Each named move below is a turn or a mirror, shown by a few rows before and after it. Which moves, in which order, take the first row of each later pair to the second? The first pair is answered.
move E:
[  2   8  -9  -9  -9 -10 -11   1  -3   0  -2  -1   7  -6]  ->  [  0   1 -11   3  -4   1 -15  -5   5   2   5   0  -2 -11]
[  7   8   4 -21 -45 -34 -31  16 -23   2  50   2  -8   2]  ->  [  2 -10  -4   7 -34   3 -46   4  -7  19  60   5 -31  -9]
[  8   7  18  -1 -19 -22  19   0 -16  -9 -14 -26   3   6]  ->  [  6 -11  11  34  -3  18   3 -16   3   3  -3 -25 -19  -4]
move U:
[  6  23   8 -15 -32 -18 -12 -22  18   5  23 -10 -23  12]  ->  [  8  16   2  -4 -27   2 -25 -29  19  10  24  -6 -27   5]
[ -1 -14   5  23  34  50   6 -15  30  -3  -5   7 -30  -8]  ->  [  7   9  39 -12  19 -22  47  12  24 -22 -16  -1 -19  10]
[  2  43  24   9   0 -21  18 -11  18   6   4 -22 -38   5]  ->  [  1  32   8  27   6  14  -1 -23  22  16   8 -16 -46   0]
move Y:
[  4  -4 -18 -28   0  22 -15  16 -10  -4  -1  18  35 -14]  ->  [ -2  -6 -24 -16   2  40 -25   5   1   6   2  12  21 -17]
[  4 -11   3  10 -39   1 -12   9 -23  19  50  26 -18  -1]  ->  [ -5 -22   5  23 -21  24  -4   2  -4  22  43  17 -39  -1]
[-19 -18 -27   2  24  22 -17 -36  16  15 -27 -20 -11 -12]  ->  [-17 -22  -7 -16  44   1  27 -12  16  -1 -43  -4  -3  -9]
[ 18 -28 -11  21  21  42 -38  -9  -4  -4   9  16  -6 -12]  ->  [ 14 -38  10  15  43  34   0   2   6 -16  -2  20  -7  -7]

Each pair is 2 to 4 moves apart.
[-17 -17 -13  11  29  45   3 -16  31   6 -31 -38 -34  12]  ->  [ -4 -28 -17  33  29  63 -15 -13  19  16   3   6 -18 -12] -> Y Y E
[ -2  -5  12 -15  24  -2  36  19 -11 -20 -20  27  13  -6]  ->  [  9  13  17 -17 -13 -38  20  18 -18 -10   0  19  19  -2] -> Y E U
[  2   4  19 -27 -23 -19   1  31 -28  -3 -11  10  22  -5]  ->  [ -2  11  11 -30 -32 -18  -5  23 -24  -2 -14  -7  18   2] -> U E Y U
[ 32  -5 -16 -27  -4 -17 -18  44 -61 -23  15  51  40  -6]  ->  [ 20 -52  11  37  45  28  16  27  11  -1  27  39 -41 -21] -> E Y U E
[ -7 -16  -1 -18  25  12 -12 -31  11 -15  19 -21 -24   4]  ->  [ -9 -18   0 -27  37   9   4 -19   7 -25   5 -12 -10   6] -> E U Y
[-26   6 -14 -46   7  12  37  14 -17 -41 -61 -33 -12  18]  ->  [ -9  35 -15 -46 -50 -35  -1   7 -32 -23 -25 -42  -5  17] -> Y E U Y
[-17 -12  14   1  26  20   6 -10   3   0 -30 -30 -14 -12]  ->  [-12  -8  13 -16  29   8  17   5 -15  -9 -37 -14  10 -11] -> E U Y
[ -5  -7   5  22   5  10  11  -7  22  14  -1 -13 -22   8]  ->  [ -2 -16  -2  20  16  25   8   2   8  10  -4  16  -3  -2] -> Y Y U Y
[ -4   1  -8  14  10  23 -16  -9   3  -3 -10 -15 -11  -2]  ->  [ -1   2 -14   8  11  24 -19  -3 -14 -10 -10   3   9  -7] -> Y E Y U
[ -5  -1 -44 -23  27  53 -15   5 -44 -29 -39  28  48   7]  ->  [-14 -36  -5  41  53  71  13 -10  27  -1 -12  10 -32  -9] -> U E U E
[  4 -38 -19   4  13  58   8   6  -2  11   3  23   5  -2]  ->  [ 14 -32  14 -12  13   7  45  32  -3   1   5  34  14  -3] -> U E Y
[ -8   3  21  29 -14 -25  24  15  -1 -10  38  32   7   6]  ->  [-10  11  -6  35 -32  -8 -17  -2 -12   1  48  21  12   6] -> U E Y
[ -9   1   8   1  -8   0  -1   0 -22   0   9  26  20  -3]  ->  [-12  15  15  -9 -18 -20   5  -4 -15   0   2   2   9   7] -> Y E Y U
[-39   0   0  -5  35  36 -14  -5   3   3 -28   5 -19  12]  ->  [-30  21 -13 -24   1  14 -41 -10 -17   1 -23  -8   0  21] -> E Y Y
[ 8 -4 15 25 15 28 11  9 19 -4 24 14 -3 -8]  ->  [ 9 -4 19 24 12 16 19 14 22 -8 24 16 -6 -4] -> U E U
[ -5 -22 -22  40  17  58 -41 -17  -2  17   9  16 -18 -23]  ->  [ -9  33 -13 -44 -19 -35  -9   4 -25 -19 -40 -34  15  23] -> E Y Y E
[-30  -4  22 -15  47  -9  32  29  -6 -33 -41  34  47   1]  ->  [-28  -6 -16  50   4  45 -68 -33  12  19  17  -2   1  -9] -> Y Y U E
[ -9  -2 -14  21   1  25 -33 -12   3  17  14  -4 -28  -3]  ->  [-12   6  16   5   1 -16   8   0  23   7  -3 -26 -42  11] -> U Y Y Y
[  4  44 -20 -38 -43 -38 -28  -8 -38 -12 -31 -45  16  20]  ->  [ -5  11 -47  14 -20  46 -66 -38 -13  12 -12 -40 -19  -1] -> U E U E
[  3  20  25   2 -11 -11  29  11  -9 -23   0  25  30   2]  ->  [ -6   3  10  43  -3  38   0 -20  16  -2  12  11  -4  -3] -> Y E Y
[-12   1   5  -7   2 -33  19  12   1 -15 -16 -11   9  12]  ->  [-14  -8 -30   4   9  16 -19  -6 -10  -7 -12  -1  20   4] -> U E U
[ 13  -7 -45  -2  -3  33 -16   9   1   7 -17 -20 -28  14]  ->  [ 13 -13 -20  -4  12  13  22  23  18   3 -26 -22 -41  16] -> U Y E Y
[ -3   3 -16   0  -5  22 -31  -4   1   3  24  23   1  10]  ->  [ -1  11  19 -15 -11 -31   9  11  12  -5  19  12  -9  18] -> U E U
[  7  15  12   6  -2  24 -34 -25   1  27  20 -25 -13  -8]  ->  [  2   4  44   3  19   2  15  -4  22  16  11 -25 -28  -8] -> U E Y
[  4 -10  16   3 -19 -12  -4  15 -27  -4  32  22  -8  -2]  ->  [  3 -18  23   2  -6 -12  12  19 -20  -9  26  26 -10  -3] -> Y Y Y Y
[ -9   0 -25   5   5  20 -18  -6   9  11  -5 -18 -13   2]  ->  [ -2  18 -23 -17 -12 -11 -17   3  -5   4  -8 -24   2  11] -> U Y U E
[-4 -3 17  7 15  1 11 -2 20  0 11 -7 -9 -8]  ->  [ -5   2   8  12   7   6  -4 -16  19   4  17 -12 -11  -9] -> Y Y Y Y
[  2  -7  -1  21   5  23 -12 -17   8   6  12  -3 -17  -7]  ->  [  6   3  -5  15 -13  12 -22 -18  -1  10  19  -6  -9  -4] -> U Y U
[ 25  -3  -4   1 -16  11 -28 -12   6  17  24 -16  -8 -12]  ->  [ 16 -16  -2   8   6  26 -12 -11  20  14   8 -20 -22 -11] -> E U Y
[-17  43 -35 -10 -63   3 -38 -11 -30  42   6 -16  40   3]  ->  [-32  41 -44 -27 -42  15 -24 -12 -26  27 -29 -34  34  16] -> Y E U E
[ 11  14   5   8 -37 -25 -23  -8 -16  16  36  10  18  -5]  ->  [  3  20  23 -17 -25 -52  12   7 -10   0  10  -3  22   7] -> E Y E
[ -4  -7 -10  24  -6  21 -34 -18   6  15  22  -7 -20 -10]  ->  [-13 -19  -9  19  20  37 -13 -15  13   5  -2  -4 -24  -6] -> E U Y
[  9  -8   2  11  11   4  -2  27 -17 -20  -2  14   5   9]  ->  [  9   0   1   0   3  -7  -2  30 -21 -22  -6   5   8  13] -> Y Y Y E
[  2  13   0 -29  -4 -38  32  22 -12 -21 -28 -15  17  23]  ->  [  7  -3  24  -4   8 -40  52  30  10 -14  -8   2  -1   9] -> E U E Y
[-10   8 -49   2 -12  48 -59 -34  -9  14   4 -25  -1   5]  ->  [-25 -10 -46  -9  34  65 -16 -19  -2  -5 -34 -13   2   7] -> Y E U
[-12  -4  43  -5  26 -22  28  16  -9 -23   1  18  -3  -6]  ->  [-14 -14   3  11  33  35 -15  -2 -24 -15   3  30   6 -13] -> U E U
[  9   8  21  -8   8 -31  30  25  -4 -10   4  28  15  -8]  ->  [ 18  12  17   2 -12 -36   6  18  -8   2  25  29  14 -15] -> E U Y
[-10   2 -28   6  19   3 -15   8 -10  -2  -8  -7   1   5]  ->  [-14   0 -20   7  21  -3  -2   7   1  -5 -13 -18  -9  10] -> U Y Y Y
[ -8  -8 -26  -3   5  30 -28 -10  -3  13  -8 -13  -6  -6]  ->  [-13   2  -5 -22   8  -5   7   4   3  -2 -34 -29  -8   6] -> E Y Y U
[ 19   4  -7  32 -37   5 -42  -5 -14  24  45  26  -1 -22]  ->  [ 24  11   7  10 -33 -27 -15  17 -27  10  39  44  23 -19] -> Y Y Y Y
[ -5  -7  16   9  25   9  26  10  20  -8 -11   5 -15  -6]  ->  [  5  15 -17  11 -24   7 -36  -6  -7  10  18  -2   4  -7] -> E Y Y E
[-16  12  14 -28  17 -13  30  32   6 -33 -64 -28   8  39]  ->  [  3  39   5 -18 -47 -47 -25  15  -8  -7 -17 -43   9  36] -> Y E U Y
[  4  12  45   8   7  -8   1 -23  29  11   1  14  -9  23]  ->  [ 10  15  27  13  -5   9 -31 -31  13  18  12  22   2  18] -> Y Y U
[ -6   2  30  14  14  -7  41   5  26  12   1 -12 -24  -1]  ->  [  7  32   9 -15 -27 -37   3   8 -14   6   8  -9  19   4] -> U E Y
[ -6 -37   3  -8  39  13  -3 -13   8  -1  19  -4 -11   0]  ->  [ -1 -25 -12 -11  17  11 -31 -23  -5   5  30  -6  -3   0] -> E Y E
[-10 -15   8   9 -17  -4 -38 -18 -13  10  -9 -19  28  27]  ->  [-14 -38   9  19  17  24 -19 -11  -5   5 -17  -1  25  17] -> Y Y Y U
[-14 -21  -6  12  28  28  -3  -9   6 -30  21  12  -8  -2]  ->  [-10 -19  10  11  27   8  13   1   5 -30  29  20  -5  -5] -> U E Y E
[ 11 -30 -36  40  20  62 -35  -1 -31   0   9  51  21 -24]  ->  [-14 -35   5  54  42  47  25  -7  40  -1 -19 -14 -57  -4] -> U Y Y Y
[ -1  -7 -12  21  -4  19 -30 -19  -2  12  22 -13  -4  -3]  ->  [ -1 -20   8  30  12  13  -5 -12  15  14  27  -6 -17  -6] -> Y U Y E
[-13   4  14  25  13  13  13  22 -19   2 -15  23   0   8]  ->  [-10   1  17  39   7  18   1  19 -15   9  -5  26  -4   1] -> Y E U E
[  3 -10  21  -4  26   4  19  17  -7 -11  -7  37  30 -13]  ->  [  4  14  -4   7 -29  -2 -44 -22 -10  14  19  -9  13  -5] -> Y Y U Y
[  0  13   6   3 -19 -18 -16  -4   7   5  19  -9 -12   7]  ->  [ -3  -7   2  19   8  17 -15  -8  14   9  16   6 -19  -1] -> Y Y Y U
[ 17  16 -38 -10 -33  20 -68 -10 -58  -3  25  22  57  -6]  ->  [  1  34 -15   0 -56  -9 -57 -37  -1  14  17 -72 -20  20] -> U Y U Y
[ -2   1  12 -27   9 -24  32  13  -9  -6   9  29  21  -3]  ->  [  1  19 -13 -29 -27 -22 -14  -8 -21   7  18   1  23   6] -> Y Y E
[ 22 -25 -35  -9  10  29 -13   4 -24 -23 -20  26  42 -25]  ->  [ 21 -25 -39  20  -6  44 -42 -20  -3   1   1   2   8 -27] -> U Y U E
[-14  -2  49   5   3   5  52 -22  23   0   2 -22 -30  10]  ->  [-12 -22  25  25  24  58  24 -32   8   6  11  18 -16  -8] -> U Y U
[-16  -4   0   3  44  23  11   6  27 -23 -32 -27   2   8]  ->  [-16   0 -17  13  28  39 -24 -15  26 -10 -19 -36  -4   6] -> Y Y Y Y
[ 12  -3   0  25 -18  15 -24  23 -13  14  29  11 -23   9]  ->  [  5 -12  -8  24   0  37 -22  23 -14   7  16  13 -19   9] -> Y E U
[-20   9 -15 -34  15   4  21  20  -3   1 -38  -7 -13  12]  ->  [-16  15 -37 -33   1  20 -13  10 -20   9 -26   7   1  10] -> Y U E
[ -3  -4  37  14 -15  -8   7  -7  23  15  17 -25 -17   1]  ->  [  6   8  33   4 -32 -22  -5  -3   8  17  25 -22   2   1] -> Y Y Y
[  3  -1  -4  14 -10  12 -22 -21  -9   4   9 -11 -18 -12]  ->  [ -4 -11  14   1  22   5  22  -6   2 -14 -15  -1 -18  -9] -> E U Y Y
[ -4  10  -6  14 -30   7 -28  -6   0  11  48  13   1 -12]  ->  [ -9  -8  30  14   5  -6  34  13  25  -1  29  18 -19 -15] -> U E Y Y
[ 14   7  14  -5  -4 -34  13  10   4  -7   0   2  10  -8]  ->  [  5 -13  15  12  20  -3  19   8  19  -3  -1  10  -2 -16] -> U Y U E
[ -6  -2   0  -3  21   0  14  22 -10 -15 -15  15  17   7]  ->  [ -5  18  -2  -9 -11 -20  -8  13 -16 -10  -4  -3  19  14] -> Y Y U
[ 10  17  20   5 -39 -28  -7  10  -1   7  33   4   2   1]  ->  [  2  -3  33  22 -10 -12  21  10  29   6  21   1 -27   0] -> U Y U E
[ 31  -4 -28  14 -15  13  -6 -10  -1  19  -4 -23  -5  30]  ->  [ 34   2 -18  -8 -13 -15  16   4  -8   5 -17 -23   6  37] -> Y E Y
